Each named turn below is shown by a few rows before and after it. Which turns, in which order, take the first row of each later pair to the second? The first pair is answered.
kidi (before |-> after):
[-0.30  0.17 -0.40 -1.33 -0.13  0.71  0.61 -0.28  0.44  0.77 -0.19 -0.57
  0.63] |-> [ 0.25 -0.63 -0.37 -0.54  0.37 -0.55 -0.31 -0.37  1.19  1.03 -0.32 -0.07
  0.75]
[ 1.48  0.18  0.20  0.22 -3.02  2.18 -0.66 -0.06  1.78 -1.00 -0.76 -1.24
 -0.01] |-> [ 1.68 -0.36  0.45  1.20 -2.66  0.58 -1.87  0.27  2.47 -0.69 -0.84 -0.36
 -0.16]
[-1.78  0.88  1.36  0.95  0.56 -1.22  0.14  1.04 -1.73 -0.11  1.32  1.72
 -1.14] |-> [-0.25  0.89  0.02 -1.29  0.93  1.53  1.74 -1.19 -2.31 -1.35  0.48 -0.70
 -0.49]
[-0.82  2.27 -0.36  1.59  2.78 -2.59 -0.24 -1.00  0.07 -1.07  0.27  2.08
  0.43] |-> [-1.89  3.77 -0.23  0.37  1.81 -0.41  1.60 -0.77 -1.14 -1.32  0.69  1.24
  0.21]
mer (before |-> after):
[ 2.56 -2.77 -1.77  1.26  3.65 -2.50 -1.00 -2.07  0.08 -0.48 -0.60  0.17
  1.47] |-> [ 1.24 -0.02 -1.96 -2.10  1.24  3.33  2.64 -2.02 -1.50 -1.30 -0.49 -2.94
  1.10]
[ 1.57  0.22  0.53 -0.04  0.10  1.02 -1.30  0.08  1.86  1.14 -0.87  0.17
 -1.05] |-> [-0.53  1.93  0.71 -0.43  0.38  1.71  0.59  0.57 -0.68  1.12  0.27  1.14
 -0.99]
[-1.50  0.95 -0.25  0.40 -1.92  2.14  1.06  0.02  1.88 -1.31  0.15 -0.39
 -0.16] |-> [-1.98  0.32  0.10  2.21 -0.28 -1.08  0.10  0.38  1.37 -0.85  0.82  2.20
  0.18]
rodes (before |-> after):
[-1.40  1.26  1.42  1.47 -1.57 -1.65 -0.43  2.94  0.77  0.34 -0.33  2.33
 -0.28] |-> [ 0.93 -0.51  0.79  1.61 -0.86 -2.48 -1.98  1.62  2.40  0.23 -1.30  1.58
  0.24]
[ 1.30 -1.34  0.31  0.51 -2.93  0.86 -2.83  1.42  3.15  0.35 -2.71 -2.92
 -1.08] |-> [ 0.14  0.03  0.49 -0.65 -3.78  2.70 -1.16  1.76  2.00  0.14 -2.26 -3.45
 -1.19]
[ 0.47 -0.23 -0.07 -0.52 -1.09  1.39 -0.56  0.69  0.76  0.02 -0.92 -1.33
 -0.08] |-> [-0.63  0.52  0.09 -0.50 -1.32  1.43 -0.06  1.23  0.13  0.04 -0.47 -0.84
 -0.29]
[-0.53 -0.34  1.33  0.14 -2.43  0.09 -1.48  1.91  2.12  0.99 -0.97 -0.69
 -1.16] |-> [-0.20 -0.46  1.24 -0.14 -2.56  0.31 -1.55  1.61  2.34  0.87 -1.16 -0.95
 -1.15]
Pairs:
Each pair is two turns apart.
[-1.47  0.33  0.17  0.45 -0.37 -0.34  0.46  0.45 -1.56  0.72  0.49  0.92
  0.55] |-> [-1.43  0.58 -0.01 -0.11 -0.60  0.44  0.93  0.15 -1.72  0.49  0.44  0.25
  0.61]
rodes, kidi
[-1.48 -0.50  1.54  0.36 -0.17 -1.70 -0.26  1.97 -0.18 -0.67  1.10  2.04
 -0.76] |-> [ 1.90 -2.47  0.19 -0.76  0.19 -0.53 -1.12 -0.49  1.72 -1.38 -0.55 -0.48
 -0.03]
rodes, rodes
[-2.61  1.40  2.01 -0.02 -0.47 -0.57  0.72  3.33 -3.11 -0.92  1.24  1.92
 -0.54] |-> [-1.35  1.35  0.78 -1.73  0.70  1.14  2.46  1.07 -4.37 -2.04  0.69  0.60
  0.54]
kidi, rodes
[ 1.02 -0.56 -0.26  0.87 -0.71 -0.12 -0.95 -0.05  0.22  0.70 -0.20  0.01
 -0.19] |-> [-0.34  0.63 -0.14  0.43 -0.35  0.40  0.46  0.12 -1.43  0.60  0.53  0.56
  0.02]
rodes, mer
[ 0.51  0.40 -0.46 -0.23  1.06  0.25  0.94  0.12 -0.94  0.03  0.22 -0.25
  0.18] |-> [-0.07  0.35 -0.07  0.41  0.90 -0.58  0.48  0.80 -0.80  0.42  0.51  0.41
 -0.02]
kidi, kidi
[-2.22  1.88  1.02  0.33 -1.36  0.97  0.34  1.73 -0.93  0.81  1.15  0.48
 -0.37] |-> [ 0.20  0.16  0.78  0.10 -2.23  1.31 -1.45  1.20  1.93  0.84 -0.18 -1.57
 -0.57]
rodes, mer
[-0.44 -2.00  0.62 -0.38 -0.92  1.46  0.25  2.39  1.94  0.70  1.00 -2.04
 -1.85] |-> [-1.04 -1.94  0.89  0.15 -0.85  0.66  0.10  3.00  1.78  1.01  1.27 -1.17
 -2.05]
rodes, rodes
[ 0.27 -0.81 -0.28  0.32  1.19 -1.47 -0.63 -0.69  0.13 -0.44 -0.69  0.78
  0.43] |-> [ 0.18 -0.11 -0.62 -1.14  0.49  0.75  0.83 -1.07 -0.42 -0.96 -0.86 -0.65
  0.55]
rodes, rodes
[ 2.01  0.09  0.36 -1.92 -1.51  1.47  2.78  0.08  1.22  0.91 -1.63 -0.76
  0.37] |-> [ 0.66  0.75  0.22 -1.44  0.80 -0.26  3.99 -0.17 -1.41  0.76 -0.47  1.45
  1.13]
mer, kidi
[-1.43  2.09  0.62 -1.29 -0.33  1.52  1.64  0.81 -2.49  0.03  0.12  0.19
  0.75] |-> [ 0.63  0.87 -0.54 -1.99  1.04  1.73  1.52 -1.16 -2.17 -0.72 -0.65 -0.68
  1.54]
kidi, rodes
[-1.42  0.61  0.70  0.76 -0.73 -0.75 -0.91  2.23  0.82  1.33 -0.61  1.83
 -0.77] |-> [ 0.32  0.30 -0.02 -1.04 -1.64  1.98 -0.29  0.85  1.82  0.67 -1.79 -0.98
 -0.70]
mer, kidi
[ 1.70 -1.17  0.01  0.36 -0.66 -0.63 -1.58  0.23  2.68  0.57 -0.49 -0.98
  0.43] |-> [-1.19  0.91  1.13  0.43 -1.99 -0.09 -0.30  2.37  1.35  1.03  0.68  0.09
 -0.38]
kidi, mer
[ 3.27 -1.14  0.12 -2.04 -1.04  1.60 -0.72 -1.53  3.66 -0.39 -1.24 -2.32
 -1.68] |-> [ 3.14 -2.35  0.43  0.41  1.13 -2.59 -2.56 -1.31  3.49  0.21 -0.59  0.85
 -1.26]
mer, mer
[ 0.60  0.94  1.85  0.14 -2.36 -0.67 -0.90  2.55 -0.61 -0.20  0.08 -1.62
 -0.97] |-> [ 1.56  0.12  1.49  0.41 -1.91 -1.27 -1.73  1.96  0.15 -0.29 -0.25 -1.67
 -0.79]
rodes, rodes
[-0.64 -0.01 -1.13  0.78  2.93 -2.22 -0.26 -2.04 -1.37  0.08  1.06  1.35
  1.36] |-> [ 0.58 -0.09 -1.92 -0.84  2.57  0.02  0.55 -3.18 -1.06 -0.52  0.35 -0.77
  1.55]
rodes, rodes
[ 1.53 -0.96  0.03 -0.96 -1.40  1.59 -0.55 -0.66  2.15 -0.10 -1.15 -1.85
 -0.09] |-> [-1.17  0.65  1.30 -0.16 -2.70  1.31 -0.11  1.71  1.39  0.85  0.00 -0.66
 -0.93]
kidi, kidi
[ 1.71 -2.00 -1.05 -0.82  1.60 -0.88 -0.57 -1.82  0.71 -0.54 -0.27 -0.72
  0.57] |-> [-1.95  1.15  0.14 -1.65 -0.64  1.48  1.70  0.52 -1.25 -0.17  1.18 -0.52
 -0.45]
kidi, kidi
[ 1.90 -0.78 -0.20 -1.52  1.77  2.07  0.86 -0.86 -0.44  0.52  0.07 -1.06
  0.48] |-> [ 0.28 -0.31  0.46  0.09  2.80 -0.47  0.63  0.16 -1.73  0.99  1.09  1.55
  0.43]
mer, kidi
[-1.15 -0.19  1.21  1.25 -0.43 -1.08 -0.64  0.92  0.59  0.36  0.18  0.87
 -0.71] |-> [ 1.28 -1.10 -0.12 -0.20  0.58  0.23 -0.22 -1.44  0.85 -0.68 -0.89 -1.08
  0.30]
kidi, kidi
[ 0.06 -0.42  0.62  0.48 -1.12  0.18 -0.90  0.80  1.09  1.05 -0.85 -0.45
 -0.55] |-> [ 0.68 -0.47  0.10 -0.17 -0.94  1.01 -0.61  0.02  1.07  0.68 -1.12 -1.21
 -0.39]
kidi, kidi
[-2.35  1.46  0.22 -0.50 -0.97  1.34  2.68  0.68 -3.78  0.22  0.69  1.06
  0.54] |-> [ 2.45 -2.40 -0.05  0.27 -2.52  0.43 -2.08 -0.23  2.16  0.61 -1.92 -1.54
  0.06]
rodes, mer
[-0.10  0.55 -1.40 -1.34  0.12  1.89  0.81 -0.68 -0.51  0.54  0.32  0.82
  0.13] |-> [ 1.03 -0.80 -1.19  0.06  0.20 -0.12 -1.45 -0.44  1.35  1.07 -0.14  1.28
 -0.05]
rodes, mer
[ 1.63 -1.26  0.19  1.51  1.48 -0.28  0.27 -1.48 -0.80  1.36 -0.52  0.00
  0.96] |-> [ 0.70 -0.04  0.21  0.31  0.75  1.65  1.99 -1.29 -1.87  1.17 -0.26 -0.69
  0.83]
rodes, rodes
[ 0.87 -0.65 -0.69 -0.04  0.78 -0.46  0.38 -0.61 -0.52 -0.44 -0.15  0.52
 -0.24] |-> [ 0.17  0.13 -0.48 -0.62  0.18  0.49  1.12 -0.28 -0.94 -0.44  0.06  0.11
 -0.53]
mer, rodes
[-0.62 -0.55 -0.28  0.23 -3.18  2.15 -0.09  0.08 -0.59  0.86  0.62 -2.49
 -1.19] |-> [-1.22  0.06 -1.00 -0.23 -0.95  1.93  1.71 -1.08 -3.16  0.14  1.29 -1.47
 -0.24]
mer, kidi
[ 0.72 -1.02 -0.62  1.05  0.92  0.31 -0.61 -0.80 -0.28 -0.40 -0.04  0.61
  1.04] |-> [ 0.26 -0.39 -0.80  0.61  0.94  1.03  0.33 -0.84 -1.18 -0.57  0.10  0.55
  1.03]
rodes, mer
[ 0.13 -0.35  0.69  0.13 -0.17 -0.04  1.73 -0.37 -1.74 -2.13  0.24 -0.02
 -0.33] |-> [ 0.45 -0.87  0.81  1.01  0.32 -1.56  0.85 -0.11 -1.30 -1.83  0.33  0.90
 -0.40]
rodes, rodes
[-1.29 -0.01 -0.38 -0.29 -0.12  0.03  0.62 -0.74 -0.53 -0.46 -0.76 -0.46
  0.16] |-> [-1.76 -0.06 -0.01  0.25 -0.18 -0.69  0.26 -0.07 -0.43 -0.15 -0.39  0.22
 -0.01]
mer, kidi
[ 3.47 -1.67 -1.62 -0.50  2.44  0.49  0.73 -2.41 -0.47 -1.89 -0.29 -1.33
  1.21] |-> [ 3.60 -2.68 -0.54  1.45  1.72 -2.10 -1.99 -0.87  1.68 -0.80 -0.38 -0.09
  0.47]
kidi, rodes
[ 2.44 -1.31 -0.03 -0.36 -0.38  0.44 -1.16 -0.77  0.55 -0.21 -0.77 -1.14
  0.37] |-> [ 2.07 -1.48  0.18  0.51 -0.28 -0.78 -1.85 -0.20  0.81  0.07 -0.53 -0.15
  0.10]
rodes, kidi
[-0.77  0.21  1.32  0.68  0.46 -1.26  0.02  0.91 -0.89  0.29  2.06  2.34
 -0.28] |-> [ 0.59 -0.53  1.55  0.14 -1.91  0.35 -1.25  1.38  1.89  0.56  0.95 -0.04
 -1.14]
mer, kidi
[-0.11 -0.76 -1.02  1.35  0.17 -2.44 -1.12 -0.36  0.40 -0.42 -0.68  0.79
  1.03] |-> [-1.54  0.49 -0.82  0.97  0.35 -1.93  0.33 -0.01 -1.21 -0.58  0.02  1.43
  0.99]
mer, mer
[-1.62  0.05  1.66 -0.02 -0.63  0.31 -1.35 -0.44  1.32  0.43  0.45  0.02
 -0.44] |-> [-0.95 -0.37  1.41 -0.18 -0.53  0.64 -1.43 -0.94  1.60  0.19  0.11 -0.64
 -0.40]
rodes, rodes
[-2.26  0.90  0.22 -0.10 -1.43  0.94  1.06  1.88 -0.09 -0.03  0.25  0.33
 -0.48] |-> [-1.42  0.77 -0.65 -1.24 -0.57  1.92  1.99  0.36 -0.79 -0.80 -0.10 -0.62
  0.24]
kidi, rodes
[-2.42  1.53  0.35  0.50 -1.30  0.38 -0.42  2.30 -1.02  1.00  0.95  0.53
 -0.78] |-> [-0.31  0.43 -0.05 -0.34 -2.55  1.72 -1.43  1.46  1.25  0.70 -0.34 -1.64
 -0.96]
rodes, mer
[ 0.21 -1.64 -0.12 -0.29 -1.08  0.27  0.55  0.79  0.27 -0.71  1.76 -1.57
  0.27] |-> [-0.61 -1.20 -0.09 -0.10 -0.72 -0.11  1.16  0.99 -0.65 -0.68  2.30 -0.84
  0.41]
kidi, mer
